One vector is turned by the same rotation once a step. Each row is the vector after some number of steps, and that number follows the row.
The counts run from 0 to 649.
[-5, -12, -11, 1, -13, 20, 10, 4, 7, -12, -14, 0, -4, 8, -20, 16, 1, -1, 20, -12, 5, -15, 4, 9, 5, 12, -24, -9, -4, -3, -21, -4, -8, -9, -1, 14, 8, 4, 5, -12, 19, -11, -21, 15, 19, 6, -4, 11, -3, 16, -10, -27, -7, 7, 20, 3]  322
[-18, -8, 12, -4, -15, -24, -8, -13, -11, -4, -30, -18, -7, -1, 3, 5, -1, 7, 3, -9, 10, 21, -3, -27, 10, -11, -13, 1, 8, 3, -6, -2, 12, 2, 0, 8, -10, 3, -10, 2, -16, -5, -28, -6, 15, -26, 7, 16, -10, 0, 0, 4, -11, -8, -3, -14]  448
[-12, -7, 20, -12, -13, -19, -13, -7, 0, -4, -15, 1, 2, 0, -7, 6, 1, 0, -2, -1, -10, 6, 12, 0, 7, -3, -7, 5, 12, -5, -13, -3, 17, -8, -2, 8, -6, -1, 0, -3, -4, -13, -31, -10, 25, -36, 25, 9, -9, -2, 9, 16, 13, -11, 19, -6]  481
[-9, 1, -7, -18, -8, 3, -2, 19, 14, -11, -7, -20, -10, 5, -25, -6, 9, 10, 1, 8, -5, -22, 14, 9, 2, -3, 10, -24, 29, 27, -4, -7, 12, -5, 7, -3, 1, 14, -6, 8, 15, -6, 7, -7, 18, -20, -5, -8, 13, 16, -12, 22, -2, 1, 6, 9]  266
[-23, 0, -4, 8, -14, -6, 22, -4, 15, -2, -23, -12, 4, 18, -3, 10, -5, 5, -10, -23, 21, 11, 3, -21, 13, 3, -12, -9, -9, 6, -11, -12, -4, -4, 6, 10, -3, 9, -3, -8, -2, -3, -12, 2, 2, -15, -18, 25, -10, -6, -28, -24, -10, -6, 12, -11]  372
[-12, 9, 2, -6, -4, 0, 18, 14, 30, -21, -12, -19, 4, 28, -3, -5, -18, -6, -14, -2, 7, 3, 4, -10, 17, 21, 1, 2, -4, 2, -11, -1, -2, -11, 17, 5, 9, 14, -17, -3, 4, 2, 9, -5, 5, -26, 1, 18, -5, 9, -17, -18, -12, 2, 7, 2]  369
[-3, -19, 0, -5, -5, 23, 10, 16, -7, -14, -4, -6, 0, 2, -17, 19, 1, -13, 18, -12, 4, -16, 3, 14, 6, 14, -26, -10, 7, 3, -21, 5, -2, -2, 1, 15, 17, 21, -2, -3, 22, 5, -3, 2, 9, -12, -4, 7, 9, 21, -19, -21, -12, 11, 22, 7]  317
[-18, -12, 0, 18, -11, -13, 4, -4, 16, -3, -10, -4, 5, 9, -1, 20, -6, -1, -13, -21, 14, 6, 16, -12, 16, 5, -15, -3, -14, 0, -11, -22, 7, -3, 6, 7, 2, 10, -3, -5, -2, 4, -11, -2, -1, -22, -4, 28, -6, -5, -26, -26, -16, -4, 9, -22]  388
[-11, -2, -12, -23, -6, 10, -1, 14, 13, -9, -10, -12, -17, 2, -27, -5, -1, 3, 12, -7, 9, -7, -4, 15, 1, 22, -17, -16, 8, 3, -22, 5, -12, -6, 12, 6, 16, 22, 1, -7, 18, -13, -13, 8, 17, -6, 8, 9, -8, 16, -8, -5, -4, 0, 20, 16]  315
[-10, 3, 1, -6, -2, 13, 16, 27, 14, -27, -3, 1, 2, 8, -16, 7, -3, -10, 5, 4, -10, -16, 5, 14, 6, 20, -7, -7, -9, -7, -21, 7, -1, -3, 2, 12, 17, 21, 5, -11, 27, 0, -7, 3, 9, -19, 1, 6, -2, 11, -16, -18, -8, 5, 22, 11]  639
[-12, 8, -5, -5, -10, 17, 12, 21, 1, -12, -22, -13, -18, 1, -26, -2, -1, 2, 12, -7, -2, -4, -11, -4, 10, 13, -12, -12, -5, 7, -14, 18, -10, -5, -1, 17, 11, 21, 5, -2, 18, -3, 3, 13, 15, -6, -4, 3, -2, 24, -7, -11, -8, 18, 12, 20]  612
[-7, 13, 15, -13, -5, -4, 11, 14, 5, -24, -8, 2, 9, 9, -10, -2, -6, -5, -7, 8, -27, -21, -3, 0, 16, 0, 2, 4, 16, 4, 8, 12, 26, -16, 3, 4, -6, -2, -13, 4, 10, -7, -10, -4, 14, -40, 5, 2, 12, 16, 17, 21, 8, 0, 8, 5]  504
[-21, 9, 15, -13, -9, -15, 17, 7, -4, 4, -20, -2, -5, 2, -17, -5, 5, 0, -10, 3, -13, 7, -5, -11, 13, -10, 1, -16, 20, 11, -2, 20, 19, 3, -2, -2, -7, 13, -5, 4, 7, -1, -13, -11, 4, -33, -11, 4, 2, 7, -7, 26, 17, 0, 17, 9]  206
[-11, 11, -24, -1, -10, 7, -9, 7, 16, -6, -14, 14, -7, -3, -28, -1, 1, 7, 1, -2, -19, -32, 12, 7, 17, -2, -6, -25, 9, 4, 2, -21, 10, -6, 2, 7, -3, 4, 9, 0, 16, -11, -17, 10, 17, -7, -4, 9, 8, 19, 5, 6, 11, 15, 17, 3]  246
[0, -20, 4, 0, -16, 23, 0, 15, -7, -6, -19, -13, -8, 11, -15, 17, 0, -14, 10, -17, 9, -6, 6, 0, 6, 0, -12, -13, 8, 12, -12, 5, -2, 0, -7, 17, 11, 18, -5, 10, 10, 10, 6, 3, 16, -12, -2, 3, 13, 32, -24, -16, -14, 12, 13, 7]  301
[-5, -6, -11, -7, -9, 16, 22, 2, 0, -22, -14, -13, 3, 6, -16, 14, 8, 3, 26, -11, 8, -22, -9, 2, 4, 10, -29, 1, 3, 4, -11, 3, 2, -18, 7, 14, -2, -6, -5, -10, 16, -17, -21, 11, 13, -4, -16, 7, 4, 15, -1, -16, -8, -7, 8, -2]  26
[-6, 14, -6, -2, -22, 21, 3, 8, 12, -18, -32, -17, -15, 9, -23, -4, 0, 5, 15, -4, -3, -5, -1, -17, 1, 4, -2, -10, -7, 14, -16, 8, -8, -12, -6, 23, 2, 10, 7, 4, 6, -11, -1, 19, 33, 0, 1, -1, -4, 21, -6, -8, -7, 10, 3, 14]  601
[-18, 0, 0, -3, 4, -10, 3, 19, 24, -15, -4, -13, -3, 9, -8, -3, -24, 0, -17, -8, 6, 3, 4, 0, 19, 24, -4, -2, -2, 0, -7, -12, 4, -6, 22, -3, 16, 26, -8, -2, 5, 1, 0, -6, -6, -30, 8, 24, -7, 2, -14, -9, -19, 4, 11, -3]  385
[-15, 2, -5, -2, -13, -2, 37, -5, 16, -8, -19, -20, 5, 18, -11, 6, 8, 7, 4, -11, 20, 3, -3, -14, 2, 3, -15, -8, -6, 9, -14, -1, 0, -3, 5, 10, -10, 5, -7, -9, 7, -8, -15, -1, 1, -7, -28, 16, -9, -8, -22, -17, -6, -15, 10, -7]  356
[-20, 18, 7, -15, -12, -14, 13, 9, 6, -2, -10, -9, -4, 4, -19, -11, 3, 7, -11, -5, -19, -5, -13, -7, 17, 0, 3, -16, 23, 17, 10, 10, 13, -12, 2, -4, -12, 8, -8, 3, 4, -12, -9, -5, 8, -34, -9, 5, 2, 6, 11, 29, 22, 4, 12, 5]  519
[-7, -11, -12, 3, -26, 15, -1, -2, -8, 4, -28, -13, -12, 6, -20, 13, 9, -1, 18, -21, 13, -3, 1, -13, 4, -8, -21, -21, 7, 17, -12, -4, -6, 1, -9, 20, 0, 6, 1, 3, 2, -2, -5, 10, 21, 3, -13, 3, 5, 25, -23, -13, -4, 9, 12, 9]  296
[-15, -4, 1, -4, -11, -23, -10, -4, 16, -22, -20, -25, -4, -1, 0, 1, 0, 16, 1, 9, 7, -4, 13, -10, 1, 1, 2, 5, 3, 6, -8, -20, 17, -7, 15, 4, -5, -2, -8, -5, -6, -7, -16, -7, 19, -24, 10, 17, -7, -9, 2, 3, -28, -17, -6, -18]  422
[-14, 11, 6, -15, -4, -11, 7, 9, -1, -19, -9, 6, -3, -5, -16, -6, 0, 8, 6, 7, -24, -16, -9, 6, 19, 8, -11, 1, 14, -10, 1, 10, 18, -16, 8, 4, -7, -3, -4, -5, 14, -16, -33, 3, 14, -27, 3, 11, 4, 7, 27, 18, 14, 2, 13, 2]  493
[-12, -7, -9, -21, -13, 7, -3, 12, 6, 6, -21, -26, -23, 2, -26, -1, 5, 8, 11, -14, 18, 4, -4, -2, 3, 8, -7, -26, 18, 18, -14, 2, -12, 0, 3, 3, 9, 24, -4, 0, 8, -11, -5, 8, 18, -1, -3, 6, -6, 16, -17, 5, -2, 5, 13, 17]  298
[-18, 4, -10, -8, -18, -6, -19, 4, 14, 13, -8, -3, -13, -4, -26, -1, 11, 13, -5, -21, -8, -9, 11, 4, 10, 2, -3, -28, 14, 23, -3, -19, 3, -11, -5, 1, -2, 16, 14, 4, 0, -19, -9, 3, 21, -19, 5, 8, -3, 2, 1, 16, 15, 10, 19, 2]  551
[-17, -11, 6, 16, -5, -15, 14, 19, 8, -23, 9, -13, 8, -3, -1, 21, 6, -6, -1, -12, -5, -17, 6, 4, 8, 3, -13, -4, -5, 10, -1, -14, 22, -12, 8, 3, 0, 12, 4, -6, 7, 7, -7, -10, -8, -38, -10, 17, 11, -19, -6, -13, -25, -6, 2, -22]  97
[-12, 5, -18, 3, -13, 11, -9, 19, 10, -14, -5, -7, -12, -10, -31, 1, 13, 9, 16, -5, -21, -34, 5, 9, 8, 6, -9, -21, 5, 16, 1, -8, 8, -12, -1, 10, -1, 9, 10, 4, 14, -13, -9, 15, 23, -10, -2, 0, 12, 13, 11, 8, 2, 14, 8, 2]  569
[-28, 5, -18, 8, 2, -10, -1, 11, 18, -15, -9, -6, -10, 3, -13, 0, -15, 9, -9, -13, 2, -4, -3, -2, 18, 29, -12, -4, -8, -5, -3, -18, 1, -8, 24, 4, 14, 15, 1, -13, 10, -2, -19, 5, -4, -14, 0, 28, -12, 1, 4, -14, -16, 10, 9, -4]  391
[-13, 10, -2, -10, -12, -6, 20, -2, 33, -17, -22, -18, 0, 26, -6, -9, -10, 10, -9, -5, 17, 7, 7, -20, 9, 15, 3, -2, -4, 7, -20, -6, -5, -14, 13, 7, -1, 7, -9, -8, -3, -9, -2, -2, 16, -13, -5, 17, -14, -1, -21, -14, -6, -14, 6, 0]  363
[-20, -16, -9, 15, -2, -18, 5, 10, -1, -19, -4, -10, -2, -14, -7, 18, 5, 10, 6, -5, 1, -14, 0, 1, 12, 5, -20, -3, 1, -5, 1, -16, 21, -2, 16, 1, 4, 11, -7, -6, 13, 9, -23, -5, -10, -22, -13, 21, 9, -11, -4, -13, -32, 3, 6, -18]  409
[-13, -4, 14, -8, -3, -12, -5, 15, -11, -16, -21, -5, -10, -4, -4, 0, -13, -7, 2, -1, -8, 7, -12, -6, 24, 9, -11, 8, 7, -9, -1, 13, 16, 0, 11, 5, 14, 12, -19, 5, 5, 0, -19, 1, 8, -32, 25, 14, 2, 20, 20, 9, -8, 15, 5, 6]  461
[-15, 12, -2, -14, -12, -4, 22, -1, 19, -9, -20, -22, -5, 21, -14, -10, -8, 8, 1, -18, 14, 6, -13, -13, 12, 21, -14, 1, 0, 8, -9, 6, -13, -18, 12, 10, 0, 8, -7, -8, -1, -22, -8, 12, 11, -13, -4, 16, -15, 6, -4, -9, 4, -7, 8, 4]  51
[-22, 10, -5, 23, -7, -13, 13, 15, 7, -31, -12, -17, -3, -11, -9, 8, 1, 13, 12, -2, -9, -13, -8, -12, 11, 10, -7, -1, -6, 5, 8, -1, 17, -12, 13, 7, 0, 7, -2, -1, 10, 2, -7, 4, -4, -22, -16, 16, 9, -6, 14, -8, -32, 7, -11, -10]  112
